One vector is turned by the same rotation once a tick. Each row is the vector after some number of ticks, and that number follows the row.
The counts run from 0 to 185.
[ 76 132 117 119 140 129 151 160 136 142 136 128  98 148 134 105 147 205
  79 131 167 143  97 124 119 110 118  91  91 149 157 132 133 140 139 164
 145 142 152 157 150 131 112 110 173 118 110 109  94 182 155  95] | 156
[121 121 126 143 142 116 135 110 206 143  90 127 106 108 121 131 130 133
 117  91 153 122 139 149 158 124 186 117 128  90 150 103 150 139 134 181
 133 131 117 157 106  77 185 164 128 113 100 115 139 134 136  61] | 63
[ 95  96  97 155 151 135 142 149 150 157 128 119 125 145  62 151 142 190
 170 116 124 118 144 116 148  77 125 114 149 135 116 144 124 157 134 135
 159 194 140  99 103 106 130 142 143  56 114 141 127 125 148 103] | 83
[ 63 126 124 148 107 148 165 120 191 140 131 123 129 177 107 126 107  83
  92  76  87 111 126 114 155 119 127 143 100 143 152 146  86 135 117 123
 101 164 130 143 113 150 144  99 170 154 141 154  92  99 138 124] | 115
[ 88  95  87 162 137 149 143 141 172 124 148 124 144 143  65 150 138 162
 167 111 129 134 145 114 149  88 128 116 176 128 112 136 113 151 140 113
 158 192 133  97  91 110 148 144 145  78 124 148 137 128 142 118] | 84
[ 78 147 115 120 115 142 139  98 176 125 124  99 114 109 128  72  84 120
  98 104 143 175 147 154 104 168 187 130 104 133 157 148 107 157 140 155
 128 167 135 160 132 127 147  90 179 132 133 117 115 147 122 106] | 111
[109 127 173 161 147 127 154 131 146 190 112 117  85 139  87 121  93 147
 128  71 101  90 125 150 153  97 163 137 103 116 129  93 150  79  81 141
 143 123 118 142 137 104 156  79 104 117 114 108 147 127 156 122] | 15
[ 95 109 124 171 158 135 153 130 223 131 130 101 103 125 115 136 126  91
 136  79 142 126 143 130 150 134 157 106 158 109 117 133 110 145 127 136
 151 142 108 129 118 109 170 174 132 153 155 110 169 122 135  78] | 61
[121 165 149 152 164 135 142 132 190 189 118  76 123 109  95  84 110 143
 156  82 165 148 131 146 110 141 148 103 150 129 106 164 135 142 151 153
 154 132 110 106 118  86 120 114 140 128 148  84 116 102 142 104] | 105
[117 158 166  90 183 150 133 162 181 163 169 106 101 151 138 114 123 122
 133 136 121 134 106 126 145 131 137  81 172 136 147 128  99 130 157 136
 129 123 107 124 133 176 119 153 137 175 177 133  64 118 151 152] | 49
[129 142 142 131 157 154 126 152 182 128 163 109 117 129  81 123 168 132
 168 139 130 136  98 122 143 139 107 109 190 112 130 168 138 163 170 120
 138 173 100  99  81 129 132 162 147 164 142 130  90  95 156 124] | 128
[ 76 130 131 139 126 146 157 104 193 140 141 134 133 156 110 122 102  58
  99  85  86 122 142 124 162 130 129 143 123 142 157 157  98 145 119 138
  87 142 134 138 106 141 152 123 151 174 156 150  85  86 139 126] | 116
[107 135 160 120 139 138 150 140 153 179 134 146 138 164 107 129 116 158
 152  97 116 124 119 138 173  54 129 123 137 120 155  77 138  62 122 137
 107 107 113 143 116 121 151 106 111 112 101 133  76 126 152 172] | 95
[ 88 118 131 118 136 148 111  55 156 132 119 123 113 128  99 122 102 137
 128 131 124 174 178 172 138 132 144 147 117 159 165 177 139 183 132 147
  97 124 151 151 130 108 144 113 152 113 135 110  81 108 118 114] | 32
[ 95 135 130 135 142 133 166 137 167 141 189 172 140 142 119 109 140 126
 101 111 131 142 115 110 169 125  63 110 147 146 176 153 130 135 120 140
 103  92 145 128 107 111 139 161 145 174 138 129  77 106 187 122] | 73
[133 152 151 135 120 136 136 132 137 136 122 115 123 105  99  75 138 184
 134 115 164 146  92 152 133 130 145 132 122  88 160 123 192  95 143 168
 119 136 109 150  97  80 142  81 152 142  75 100 105 146 173 138] | 21
[103 107 138 136 147 117 152 130 124 142 128 144  88 127  68 130 104 170
 114 126  67  97 135 141 158 102 159 135 119 122 130 117 153 129  81 134
 152 186 141 135 125 106 179  94 120  80 107 149 155 144 166 108] | 168
[ 85 118  96 173 101 157 136 123 186 110 104  98 141 148  85  98 145 155
 148  95 187 163 107 139 120 101 136 126 128 126 130 134 142 123 177 138
 117 167  98 139 102 102 125  96 179 136  94 115 117 147 125 110] | 108
[ 84  99 165 165 156 135 168 159 155 114 155 147  54 147 112 125 132  99
 115  96 102 115 119 139 140 124 150 106 144 108 126 109 120  91 104 113
 173 121  98 122 127 120 158 136 105 195 147 119 155 148 151 104] | 146
[ 98 109 142 169 140 132 172 146 129 140 143 145 103 145  66 128 129 160
 131 109  63  86 122 111 159 100 132 137 139 113 121 113 138 115  89 119
 154 195 132 118 105 117 181 110 122  96 104 161 151 134 179 126] | 169
[ 81 148 140 112 129 144 136 104 159 155 103  98 100 129 122  85  86 138
  87 113 123 139 142 153 113 148 183 128  72 127 163 135 110 155 133 171
 119 164 145 159 134 132 146  86 182 112 123 125 104 144 119  99] | 112
[135 160 166  78 189 135 119 145 181 184 149 111 108 156 138 128 120 139
 135 139 137 135 116 137 156 123 139  81 168 142 157 132 122 143 154 155
 119 102 113 139 143 157 122 150 126 152 157 112  65 112 140 133] | 50
[134 139 180  75 154 126 113 149 122 138 125 133  79 125 114 102 127 161
 125 181 102 136 103 168 133 137 176 106 137  85 170  94 159 126 153 164
 134 167 109 159 113 140 149 110 121 135 109 156  79 154 150 141] | 45
[107 115 118 158 116 127 164 178 174 125 146 146 126 138 104 111 172 154
 127 112 185 133  78 121 151  98 104  99 147  92 146 107 151  93 151 150
 141 128  98 128  86  93 124 150 152 165 100 123 101 146 169 108] | 151
[ 92 106 150 137 161 145 150 113 161 140 128 126  77 134  84 125  94  85
 132 121  49 119 166 145 142 152 163 140 142 135 125 164 111 170  99 113
 145 172 128 109 114 112 158 120 120 137 170 144 110  88 124 107] | 37
[ 73  95 136 154 137 151 147 110 156 105 142 132  72 154  78 138 107  99
 125 116  60 128 153 142 140 136 141 146 132 146 129 167 108 166 108  94
 139 183 123 125 116 136 150 104 138 153 162 150 118 107 124 114] | 36
[ 78 120  98 158 117 169 140 113 177 130 142 112 147 167  92 122 141 145
 148  99 144 153 122 115 151  94  92 139 120 160 148 174 108 139 161 120
  91 139 138 141 101 139 104 120 194 138 125 128  61  99 131 132] | 29
[ 88  98 130 132 146 121 145  82 142 114 148 147 105 101  85 102  85 131
 101 125  91 160 178 159 151 138 156 135 144 145 143 147 144 172  89 130
 143 150 161 131 142  99 195 120 107 103 141 134 157 141 166 110] | 166
[141 162 146  96 142 116 136 137 152 157 145 137 156  93  99  98 115 160
 144 120 111 133 124 140 157 122 154 130 173  84 172 107 160 119 133 163
 126 154 127 127  82  92 176 144 120  88  94 147  91 113 184 138] | 173
[100 122 138 155 138 130 175 160 153 134 167 141 136 130  78 125 120 131
 142  95  74  95 120  99 162 112 126 131 165 110 124 125 118 111 102 107
 158 187 128 104  90 120 180 121 131 117 127 166 152 122 181 128] | 170
[ 71 105 143 140 135 149 150  95 165 107 158 126 107 143 101 100  69 108
 125  96 100 170 153 153 151 118 162 137 146 150 129 112 114 101  90 104
 130 116 111 135 165 132 188  89 111 150 160 128 159 148 149 147] | 12
[109 147 152 125 144 118 176 155 130 170 149 148  98 150 137 119 133 164
  73 107 110  90  97 110 161 122 118 115  89 105 184 113 123 115 102 182
 131 133 158 162 122 125 139 134 156 128 101 127  80 147 171 103] | 70
[117 114 155 130 118 136 119  82 153 140 102 154 112 159  83 138 127 128
 107 130  91 118 131 161 174  93 121 159  98 122 175 134 173 134 118 151
  69 125 130 174 100 101 162 103 122 140  92 134  70 116 148 139] | 119
[ 90 131 164 131 158 137 154  97 154 147 145 123  96 127 106  86  62 112
 115  90  90 137 159 169 145 135 183 134 131 140 139 110 129 109  87 124
 134 108 123 134 162 118 187  89  95 129 153 111 161 138 154 131] | 13
[105 135 113 159 120 143 129 127 184 159  89  88 132 137  89 105 142 178
 153  86 193 151 123 142 123 103 151 113 120 115 123 137 155 116 171 156
 128 155 116 127 101  88 118  99 171 113  92  97 113 130 123 109] | 107
